In the rows, 128 means zero.
Rotation paths and how fast each direction turns (degrees a step):
Each turn is a multiple of 5 degrees from 10 to 175, or 0.
Each row of a path follows its step; steps can be skipped.
Rotation 1:
step 2: [137 127 131 126 136 124 124 132 128 128 126 128 129 131 130 133 133 126
 127 131 135 132 133 119 137 131 129 140 131 121 116 123 135 130 138 120
 121 124 128 130 127 130]
step 3: [128 131 130 126 130 123 135 130 129 131 133 128 128 129 131 110 127 131
 135 134 116 135 128 124 127 131 121 138 136 126 134 129 120 130 131 120
 131 129 127 128 129 128]
step 4: [131 132 126 120 121 140 128 131 131 121 123 126 125 121 127 129 124 126
 132 134 129 131 125 123 127 121 127 135 134 121 123 138 133 129 128 126
 124 121 130 116 121 121]
step 6: [129 127 131 130 141 135 126 138 131 131 134 126 125 122 127 127 130 129
 124 133 129 129 133 127 118 140 117 131 128 124 123 137 123 136 130 131
 124 131 125 121 123 131]
step 7: [129 133 130 128 134 131 125 119 127 132 126 129 128 126 131 120 128 122
 131 140 130 132 118 129 120 127 132 138 128 123 121 130 139 121 127 123
 121 132 131 137 124 130]
step 8: [132 119 132 124 129 134 124 130 130 137 124 127 128 126 121 130 114 130
 132 126 130 128 125 123 129 131 122 142 136 124 133 128 125 135 136 123
 130 130 126 134 135 126]
step 9: [130 128 124 122 126 122 123 135 126 132 125 127 136 131 127 118 137 124
 133 131 130 124 133 125 122 128 128 131 135 121 120 136 131 130 126 121
 125 138 129 116 132 122]
step 11: [123 131 134 134 132 120 125 136 135 130 124 130 118 120 127 116 127 130
 132 133 136 132 126 120 123 125 125 134 128 128 135 133 126 124 137 127
 123 124 129 121 130 126]
step 12: [125 132 126 123 130 139 127 133 130 130 124 136 124 129 134 137 133 121
 131 134 122 129 131 122 124 126 117 140 126 126 128 127 130 129 120 121
 120 133 130 129 125 122]
[128 129 127 126 128 130 128 128 130 124 128 126 126 130 130 127 128 124
 131 129 129 127 129 128 125 129 129 126 127 127 126 125 129 130 128 128
 129 129 130 128 127 125] : 135
[126 127 131 127 129 127 129 129 130 130 128 128 129 129 128 127 133 128
 129 129 130 129 130 128 128 128 127 130 128 128 130 127 127 132 128 132
 130 127 129 129 131 126] : 125
Rotation 2:
step 0: [136 125 133 120 123 130 125 130 129 120 129 137 122 136 122 130 128 131
 133 127 122 130 134 131 123 140 113 129 118 124 135 119 125 130 123 129
 134 129 133 132 132 137]
step 1: [124 135 124 133 130 131 127 126 129 121 132 133 127 123 129 133 130 120
 126 131 130 134 138 119 115 139 126 127 127 122 128 129 128 124 118 136
 127 129 141 137 130 134]
step 2: [127 129 122 132 126 128 131 123 121 124 135 126 131 125 137 132 137 123
 117 126 131 130 144 133 131 123 120 116 127 135 131 139 124 126 127 125
 132 134 133 132 131 134]
step 4: [128 130 124 128 126 136 127 128 126 123 131 139 126 135 124 122 132 128
 132 121 127 122 128 126 122 127 131 125 134 122 138 121 111 129 128 139
 124 126 123 135 125 140]
step 5: [126 129 124 132 127 129 136 126 124 124 123 118 122 128 124 129 129 119
 128 127 127 130 131 126 124 117 125 128 143 122 140 131 130 133 128 140
 126 125 138 140 127 132]
step 6: [128 117 132 124 133 133 136 126 122 126 130 118 127 128 132 123 132 139
 125 128 128 133 138 133 128 125 129 120 134 128 138 125 130 136 124 124
 128 139 130 140 131 120]
step 9: [130 143 132 127 131 135 133 129 130 130 133 123 118 121 124 130 131 128
 122 126 136 128 144 122 137 123 129 133 127 133 133 128 133 127 120 129
 126 130 139 135 126 131]
step 11: [120 129 124 130 134 130 124 120 133 123 136 138 127 140 125 134 126 121
 133 123 122 136 132 135 123 136 129 128 124 126 129 116 127 124 121 134
 136 127 132 136 126 130]
step 14: [126 127 124 119 129 140 126 125 125 125 135 129 129 136 126 126 134 134
 119 131 129 121 125 139 126 131 127 126 127 117 135 124 114 136 120 122
 129 128 126 137 125 127]
[130 126 131 131 130 129 127 128 127 127 126 127 129 130 130 126 127 129
 125 129 128 127 128 131 132 129 129 125 125 128 127 127 128 131 128 129
 129 127 130 127 126 128] : 100
[125 130 128 127 129 129 129 128 127 127 127 126 128 129 128 126 127 124
 127 131 129 129 127 127 126 127 130 133 129 128 124 128 129 128 126 130
 131 128 131 128 126 126] : 175
[128 128 125 132 131 128 129 125 128 129 127 128 130 129 127 127 130 126
 130 126 126 126 128 130 126 126 129 128 129 132 129 126 127 127 131 128
 128 128 127 128 124 129] : 45
[126 127 130 126 127 128 130 123 126 130 130 128 127 127 126 127 129 130
 127 129 127 126 130 128 128 127 126 128 128 128 126 126 127 129 129 126
 132 128 126 126 128 126] : 100
[128 125 127 127 128 132 127 127 127 127 129 126 131 127 129 128 129 129
 127 131 128 129 129 130 130 127 127 131 130 130 128 126 132 127 127 126
 125 128 127 127 128 131] : 100
Rotation 3:
step 0: [122 122 133 129 137 135 130 140 126 129 131 134 120 122 118 133 135 119
 128 123 129 129 133 128 120 133 130 131 131 133 132 136 132 125 129 127
 130 131 124 126 137 127]
step 3: [128 120 128 129 133 126 127 125 114 127 140 138 129 122 128 130 131 133
 117 135 134 125 131 129 124 129 127 120 131 123 126 122 126 128 126 138
 131 126 128 127 119 126]
step 4: [124 128 128 123 127 123 130 141 132 127 113 130 123 128 131 133 128 138
 127 123 130 129 133 135 127 140 125 126 128 131 128 128 126 126 132 138
 128 139 130 126 130 131]
step 8: [128 127 119 129 132 127 138 129 129 134 130 132 127 128 127 137 136 129
 123 124 131 123 127 119 114 133 126 130 132 134 127 140 128 131 139 133
 129 123 129 127 129 129]
step 9: [124 139 127 128 130 132 128 129 131 125 130 134 120 134 138 127 123 134
 122 132 126 141 133 124 123 126 129 122 131 118 121 121 123 131 127 130
 132 128 126 120 128 136]
step 10: [127 130 121 135 134 126 126 135 135 126 127 131 128 128 130 139 123 129
 136 125 140 124 120 130 131 138 138 132 130 125 127 134 131 128 132 122
 126 125 123 132 133 135]
step 11: [122 126 125 137 134 127 120 126 121 130 133 134 120 131 123 125 137 125
 124 127 129 128 135 128 125 120 126 131 135 121 121 131 130 129 114 130
 132 127 128 129 123 137]
step 12: [125 128 129 124 130 128 134 134 129 130 121 130 125 123 130 120 129 129
 131 124 136 136 126 132 126 129 136 122 123 137 130 141 130 123 133 129
 126 134 126 128 125 144]
step 13: [128 128 126 130 133 133 132 131 130 127 133 144 128 133 121 129 130 119
 129 134 124 127 123 123 125 123 136 133 138 133 131 115 131 123 125 135
 128 128 126 122 126 131]
[128 129 128 126 131 126 127 129 129 129 127 130 132 129 125 127 128 130
 131 126 129 124 128 128 128 128 125 129 129 127 126 125 128 128 129 126
 130 130 129 127 129 129] : 115
Rotation 4:
step 0: [131 128 119 115 129 123 126 128 132 137 125 129 138 124 131 124 129 127
 133 132 117 129 124 136 135 126 126 135 133 125 135 122 129 136 133 134
 133 132 130 136 130 120]
step 2: [125 142 125 139 125 131 134 128 130 126 126 130 124 129 119 131 126 131
 130 128 126 135 135 130 114 135 125 122 130 125 133 135 126 124 129 117
 135 135 134 130 133 132]
step 3: [134 126 129 125 131 136 131 132 129 127 124 137 125 132 126 137 128 135
 115 129 127 118 132 130 125 119 129 138 121 124 137 121 122 135 132 123
 134 122 132 127 129 126]
step 5: [128 129 125 130 124 128 127 129 117 125 130 128 137 137 125 114 127 127
 130 121 133 132 118 125 125 139 125 121 133 129 126 127 130 139 116 119
 125 123 129 128 126 124]
step 7: [126 133 134 130 125 124 124 119 126 131 132 131 132 114 140 131 131 125
 124 128 136 131 132 123 135 128 123 132 128 130 138 131 128 118 133 134
 132 137 122 127 117 128]
step 8: [119 121 122 123 123 132 137 128 124 137 134 124 133 132 123 127 126 123
 131 119 132 125 126 132 122 123 126 121 129 130 131 127 125 132 132 138
 138 137 119 128 129 139]
step 10: [133 133 128 131 128 131 140 119 122 121 125 126 128 123 126 132 125 134
 129 132 126 130 123 119 130 135 138 134 117 125 120 134 133 121 134 131
 133 123 137 124 125 125]
step 12: [129 125 136 126 128 124 122 125 129 125 123 134 126 137 131 130 130 131
 126 133 130 130 126 135 134 123 121 125 145 124 131 124 130 128 126 133
 121 114 133 139 132 135]
step 14: [134 130 126 130 129 132 125 141 134 135 133 127 133 125 122 128 135 132
 130 123 126 130 126 128 132 132 122 129 123 132 123 119 133 121 128 113
 129 138 119 131 123 134]
[128 128 131 129 128 128 127 128 128 129 130 130 126 130 124 127 126 128
 128 132 130 130 127 126 123 129 130 126 131 127 128 127 130 128 126 129
 127 129 128 127 130 126] : 100
[124 126 129 132 127 126 128 125 129 125 129 128 129 128 129 129 129 131
 130 127 128 129 125 127 128 128 130 128 126 128 130 133 129 126 127 128
 128 128 127 127 127 128] : 125
[129 125 127 131 127 129 127 129 126 128 127 129 128 131 129 126 127 126
 128 132 129 129 127 129 131 130 126 129 128 130 129 129 128 129 128 129
 124 126 129 130 125 126] : 55
[127 128 128 128 131 129 128 128 127 126 128 129 127 130 127 130 127 129
 131 129 124 130 128 127 130 130 128 129 128 124 129 127 127 127 131 128
 130 128 129 133 130 129] : 35
[127 130 131 128 130 127 128 127 129 128 125 132 127 128 130 127 128 124
 126 128 127 128 129 129 131 128 132 126 128 128 126 128 128 125 128 128
 127 126 126 127 128 130] : 130
Rotation 5:
step 0: [128 131 133 131 134 121 130 125 127 132 127 133 137 124 121 129 116 124
 128 124 144 129 127 130 125 128 135 129 122 126 133 135 131 128 124 127
 131 130 130 126 123 134]
step 3: [129 127 132 120 129 125 126 129 132 132 126 135 132 131 130 132 128 126
 121 126 138 123 134 133 128 136 133 125 126 130 134 125 121 133 120 130
 123 117 122 121 127 129]
step 5: [127 128 117 125 136 136 125 131 132 136 132 119 126 127 130 129 126 131
 130 126 135 124 133 126 130 129 128 128 134 136 132 131 122 131 127 126
 135 121 124 121 135 124]
step 6: [130 128 127 126 127 122 118 133 130 136 130 127 119 132 131 136 128 129
 118 127 137 124 129 123 128 132 119 129 129 126 120 124 128 131 134 126
 131 125 129 118 126 125]
step 10: [121 128 128 132 127 122 135 120 130 126 129 127 123 124 133 129 128 136
 125 124 133 125 127 133 131 128 135 120 122 139 128 128 136 134 126 122
 131 136 129 129 121 127]
step 12: [125 127 137 128 135 128 142 132 131 129 126 135 126 129 131 128 128 131
 123 119 132 126 138 131 121 131 128 128 118 135 126 134 128 124 123 131
 128 127 127 128 130 131]
step 13: [128 127 130 127 134 119 135 132 126 124 126 123 136 131 124 124 134 132
 123 120 133 119 134 121 130 129 137 122 129 132 127 121 125 127 124 120
 128 132 132 126 129 131]
step 14: [130 128 125 128 137 137 132 141 127 132 134 127 132 121 120 134 125 129
 126 128 137 129 132 124 128 127 136 128 119 129 125 130 126 126 129 121
 126 124 129 127 128 133]
step 15: [133 127 126 123 139 126 123 133 131 136 122 137 133 129 134 131 123 137
 117 128 127 121 130 124 124 128 131 128 128 131 126 126 127 122 126 125
 135 125 133 129 130 130]
[127 127 128 127 126 128 129 124 131 126 126 129 126 128 130 127 128 128
 129 130 128 128 129 133 128 129 131 127 128 127 127 129 127 127 125 126
 125 128 128 126 129 127] : 45
[128 127 129 125 129 128 126 128 129 129 128 132 131 129 126 129 125 126
 127 131 128 128 129 127 132 126 129 126 128 127 130 129 126 127 128 127
 128 128 127 127 131 130] : 25
[129 130 129 128 129 128 127 125 128 130 128 126 127 128 129 129 125 130
 129 130 128 128 129 131 127 128 126 126 128 124 126 126 128 130 132 128
 130 130 127 129 130 128] : 35
[127 125 128 126 128 126 130 128 126 128 127 126 128 129 128 126 130 128
 124 127 126 129 124 130 129 129 127 125 128 126 127 131 126 132 126 126
 130 128 129 130 127 129] : 120
[126 127 126 124 126 129 125 127 128 130 127 127 128 131 128 127 127 129
 129 126 127 127 127 126 126 127 126 129 128 128 130 130 128 130 130 127
 125 128 125 126 126 126] : 25
Rotation 6:
step 3: [121 131 116 135 125 125 136 125 127 117 138 127 126 124 128 136 125 126
 139 133 130 130 128 135 120 129 136 130 131 123 129 122 131 130 132 133
 126 123 130 128 123 136]
step 5: [130 131 132 130 129 123 116 122 128 114 124 133 129 135 133 131 125 136
 134 128 123 130 132 129 122 127 125 128 126 119 134 122 127 126 127 124
 123 118 141 131 133 128]
step 6: [129 128 117 126 129 121 139 121 122 131 130 132 132 131 125 137 127 121
 132 130 125 121 121 133 132 124 132 123 131 123 129 119 119 131 135 132
 129 128 117 125 131 121]
step 7: [126 130 130 127 133 140 124 123 129 121 133 131 133 123 129 132 133 125
 123 122 132 130 118 123 127 133 132 129 130 117 126 125 127 127 121 127
 122 140 142 134 128 128]
step 8: [125 134 123 126 122 117 131 130 129 123 126 125 120 130 138 127 136 141
 137 125 129 125 125 130 130 120 136 128 121 125 134 116 129 132 132 130
 131 126 130 122 135 130]
step 10: [130 128 129 135 117 130 126 123 129 114 130 128 138 129 132 135 136 129
 136 127 134 121 121 133 126 128 132 132 135 123 126 132 128 125 121 133
 130 124 137 119 128 123]
step 12: [131 135 126 132 131 134 134 119 129 122 133 123 128 133 127 125 131 119
 137 130 125 132 132 131 122 126 125 132 135 117 133 121 136 130 133 129
 134 129 140 138 128 132]
step 13: [129 122 131 121 130 123 135 133 125 132 126 138 134 132 142 137 133 129
 139 124 126 125 127 136 128 129 134 129 127 119 125 126 125 124 124 124
 121 123 128 118 134 124]
step 15: [129 129 118 127 125 123 143 118 133 122 138 130 138 126 130 129 131 130
 127 134 133 125 128 127 126 121 134 125 127 118 125 119 127 128 125 125
 132 132 131 131 135 123]
[126 130 130 125 128 128 129 130 129 130 128 127 125 128 132 126 127 126
 131 129 127 129 127 129 127 130 126 128 127 128 127 128 129 129 129 129
 128 129 130 127 131 131] : 85
[131 125 127 128 128 125 132 127 128 128 127 129 126 126 130 127 132 128
 128 130 127 128 128 127 131 127 127 127 128 128 126 128 130 127 129 129
 130 128 127 125 130 124] : 160
Rotation 7:
step 0: [128 126 130 137 127 120 125 119 128 136 127 125 131 136 127 124 135 138
 129 127 114 129 128 138 130 133 124 139 127 134 127 129 125 136 129 125
 138 128 132 126 122 126]
step 2: [122 124 134 127 132 133 113 115 130 127 126 133 123 129 128 132 125 127
 127 129 124 129 127 140 130 130 118 133 126 124 138 130 130 136 130 128
 128 128 136 136 133 128]
step 3: [130 126 133 125 133 125 129 110 124 126 126 125 126 134 130 126 137 130
 130 129 135 133 128 123 129 129 128 128 116 122 128 132 119 126 126 132
 128 139 138 131 135 132]
step 4: [124 122 129 130 124 119 121 123 124 135 127 129 135 133 132 132 129 139
 133 123 134 128 126 132 126 138 129 135 126 127 123 134 132 132 136 132
 136 134 137 138 122 128]
step 5: [124 135 127 125 126 129 125 126 117 124 117 132 123 134 126 137 121 130
 132 131 143 134 125 120 131 135 129 131 129 119 129 133 125 129 123 130
 138 127 134 127 126 128]
step 7: [131 129 125 129 123 121 135 121 121 114 126 126 134 133 130 123 131 128
 133 131 134 136 136 128 125 123 126 127 120 120 123 137 120 126 127 128
 127 127 136 126 118 135]
step 8: [120 127 130 136 120 121 126 127 122 132 132 131 141 134 134 130 121 133
 126 125 134 123 129 138 125 126 123 136 128 124 128 135 127 127 124 126
 128 128 124 131 113 126]
step 12: [121 128 127 131 125 130 124 120 131 130 136 134 128 129 129 133 126 132
 124 116 129 127 125 133 128 135 122 142 134 133 124 130 123 126 115 130
 126 136 123 135 122 125]
step 14: [120 132 129 127 130 125 122 120 132 127 131 122 117 126 133 122 133 130
 131 124 126 118 121 133 119 134 129 129 133 133 128 140 122 127 124 128
 131 123 140 131 125 131]
[129 130 129 125 129 128 126 125 131 131 127 128 130 128 129 130 127 129
 126 130 129 130 127 127 129 129 131 130 127 128 130 128 128 129 131 126
 129 128 132 128 129 129] : 25
